One turn moves every row onto another: examples first, then more rows asked
q_541: 26  -11  0  -21  -39  -23  -25  19  6  -26  33  -29  -18  -9  -31
q_485: 33  6  -1  -21  -22  -23  2  19  16  -45  48  -30  -35  -2  17
q_787: 42  22  2  -23  -44  -23  -18  -4  -7  9  34  -16  -16  -19  -14
q_405: 13  20  -16  -3  -35  -30  3  10  25  -44  27  -38  17  -7  5
q_594: 38  6  -4  -17  -61  -8  -29  -22  4  -31  35  -51  -16  1  7
q_2: 18  4  25  0  -29  -6  -45  15  14  -12  41  -35  20  3  15
q_414: 42  27  3  -23  -19  -16  -30  -23  1  -44  3  -20  -8  -20  22
q_206: 29  16  -19  -8  -12  -4  -42  20  15  -45  17  -10  -9  -7  14
q_660: 23  8  -11  13  -27  -29  -1  18  -10  -10  42  -6  -15  -8  14
q_226: 40  -3  4  6  -30  14  -14  18  21  -22  34  -30  -14  -33  9
q_81: 36  7  14  -20  -21  -31  -30  9  0  -22  59  -26  -19  24  19
q_778: 7  11  -9  -25  -23  -26  -16  -23  -8  -27  14  -43  -22  -22  22
q_360: 46  8  -12  3  -25  6  -31  4  4  1  18  -46  4  -21  27
q_249: 16  4  12  -21  -42  -43  0  2  7  -20  37  -25  -4  -16  39
q_926: 16  -1  -6  -22  -5  -29  -38  -3  17  -25  28  -31  16  -40  15
q_315: 31  10  -7  -12  -11  3  -13  -9  -3  -39  25  -35  18  -4  46
q_155: 24  33  2  -11  4  -37  -2  -18  6  -15  44  -33  4  -5  -3
q_969: 17  22  -33  -34  -26  -18  -22  1  4  -17  50  -15  17  -14  18
q_644: 48  5  -15  -20  -11  -33  -13  12  8  -44  16  -33  -3  -42  3
q_442: 39  34  -1  -7  -21  -24  -40  14  -3  2  33  -32  20  5  -4
q_86: 38  37  -24  -22  -28  -28  -26  -10  -18  -10  16  -41  -12  -2  2
q_871: 43  -10  4  -26  -18  -12  -25  -11  -33  -16  41  -20  -17  -7  3
q_780: 31  44  -1  -21  -23  -10  -20  15  33  -13  31  -25  17  1  20
q_409: -2  -7  26  -14  -23  -16  -25  -9  8  -32  36  -38  -10  -6  25
q_910: 47  4  10  16  -19  -4  -9  -3  -8  -40  5  -39  -7  -4  -6
q_661: 20  -5  8  -19  -28  -22  10  1  -4  -3  56  -41  17  -4  3
q_591: 44  8  2  -32  -21  13  -35  -7  4  -33  27  -44  14  4  -11
q_835: 45  -9  40  -20  -21  -6  -25  11  11  -16  17  -41  -2  -7  5
q_375: 42  31  8  7  -9  -18  -8  6  19  -36  50  -10  9  -16  -7
q_190: 63  17  -11  -2  -60  -24  -14  7  0  -37  40  -29  -7  -13  -2

q_206 -> q_910
q_226 -> q_190
Now these:
q_442 -> q_778
q_780 -> q_414
q_594 -> q_81
q_315 -> q_591

One turn moves every row onto another: examples first, then more rows asked
q_849: -15  30  -4  2  14  13  4  -24  -8  25  22  -2  20
q_453: -5  -11  -12  19  -13  -17  -29  5  -4  9  7  25  -22
q_444: -42  -8  -9  18  1  13  -12  -14  9  15  35  15  -11
q_855: 1  6  31  30  15  19  3  20  -1  3  20  20  -8
q_957: -13  31  3  7  16  9  7  -9  -18  33  17  0  19
q_475: -9  5  1  -15  -15  4  -16  -36  -2  10  11  -2  -24
q_464: 1  2  19  32  19  12  4  22  6  2  25  27  -2
q_422: -7  -6  -4  -8  -17  10  -11  -41  -5  3  10  -2  -20
q_796: -11  31  0  -1  15  15  12  -17  -10  28  17  0  20
q_581: -2  6  3  3  0  -18  25  4  8  -2  -14  -9  -3
q_224: 0  1  17  34  18  12  -4  21  4  -3  30  26  -6
q_836: 11  6  -6  -1  -6  -17  15  2  3  -12  -9  -6  -12
q_507: 3  -16  -17  18  -14  -9  -29  2  -12  7  12  20  -24
q_798: 10  8  -2  -2  -1  -18  20  7  1  -7  -10  -3  -7
q_491: -34  -16  -17  20  1  11  -13  -17  0  15  39  13  -5

q_798 -> q_464
q_491 -> q_422
q_836 -> q_224
Now these:
q_453 -> q_444
q_581 -> q_855

One turn moves every row onto another: examples first, then more rows asked
q_533: 30  10  -17  32  -13  -3  1  12  -11  18  -6  -3  11  -1  40
q_638: 30  -5  -12  4  -28  50  -6  -9  -5  -13  -36  -26  8  -8  -7
q_459: 30  -2  -6  10  -14  49  6  -5  0  -7  -42  -15  8  -15  -1
q_59: 36  3  -12  10  -10  42  4  0  0  -14  -37  -25  5  -18  -1
q_952: 7  40  -4  21  -17  12  -9  23  22  9  -29  3  7  -8  19
q_48: 32  -3  1  10  -35  13  -19  -15  22  3  -3  -22  10  14  29
q_333: 33  14  -5  4  -11  10  -4  11  -27  18  -9  -29  -9  9  26
q_717: -4  -1  4  21  -15  28  -29  19  5  11  -19  10  7  19  49
q_620: -4  29  -15  10  -47  26  -28  24  2  9  -38  10  2  16  -3
q_452: -15  20  -7  11  -26  13  -38  17  -21  1  -40  -2  -17  7  16
q_756: 25  -5  -12  11  -18  48  8  1  -1  -4  -48  -11  1  -8  -12
q_486: 27  -3  -19  8  -19  41  3  7  -7  -11  -44  -17  -4  -11  -16
q_888: 21  0  -16  17  -46  19  -23  -9  -25  16  -2  -16  16  15  39
q_652: -4  30  1  18  -5  4  -26  18  -9  1  -33  -7  -10  -8  31
q_570: 15  0  -34  21  -39  6  -9  22  -26  23  -22  11  -5  23  13
q_65: -2  -7  -13  -1  -52  0  -9  -6  -6  27  -8  -4  7  5  12
q_105: 21  -15  -17  8  -29  52  -8  -13  -4  -9  -31  -13  15  -10  -6
q_544: 7  0  -3  30  -26  27  -22  -26  4  38  -46  -4  14  6  33
q_268: 32  -7  -9  15  -11  42  5  -6  5  -7  -30  -14  16  -25  1
q_593: 4  -1  -4  4  -38  -7  1  -12  5  28  -1  -9  11  -8  25
q_904: -6  -3  -1  23  -15  26  -27  29  4  16  -22  16  -1  20  44
q_815: -2  -1  -12  7  -38  -11  7  4  2  31  -12  3  -1  -3  11
q_456: 30  1  -16  22  -15  -5  3  20  27  10  -19  -3  -9  7  12
q_369: 30  9  -13  5  -17  9  -5  18  -33  21  -15  -19  -19  20  12
q_143: 18  -14  -22  6  -47  12  -22  8  9  5  -20  -3  -12  33  -2
q_545: 29  8  -8  -1  -26  17  -18  5  -35  17  -9  -27  -11  24  18
q_718: 21  -13  -22  14  -20  43  6  8  -2  -5  -40  0  5  -15  -14
q_883: -11  -4  -2  18  -20  32  -29  21  0  11  -22  13  7  22  41
q_607: -9  23  6  11  -22  17  -43  -4  -16  0  -28  -17  -1  0  36
q_559: 4  34  4  8  -45  30  -36  -4  10  4  -18  -12  21  5  27
q_681: 27  -6  -12  5  -24  54  -2  -10  -5  -9  -46  -16  5  -8  -7
q_522: 3  -4  -17  26  -32  24  -19  -12  1  41  -54  9  2  14  17
q_604: 6  5  -10  32  -15  16  -9  -10  12  40  -52  6  5  2  28

q_452 -> q_607
q_756 -> q_681
q_545 -> q_333
Now these:
q_638 -> q_59
q_620 -> q_559
q_456 -> q_143
q_593 -> q_815
q_888 -> q_533
q_105 -> q_268
q_604 -> q_522

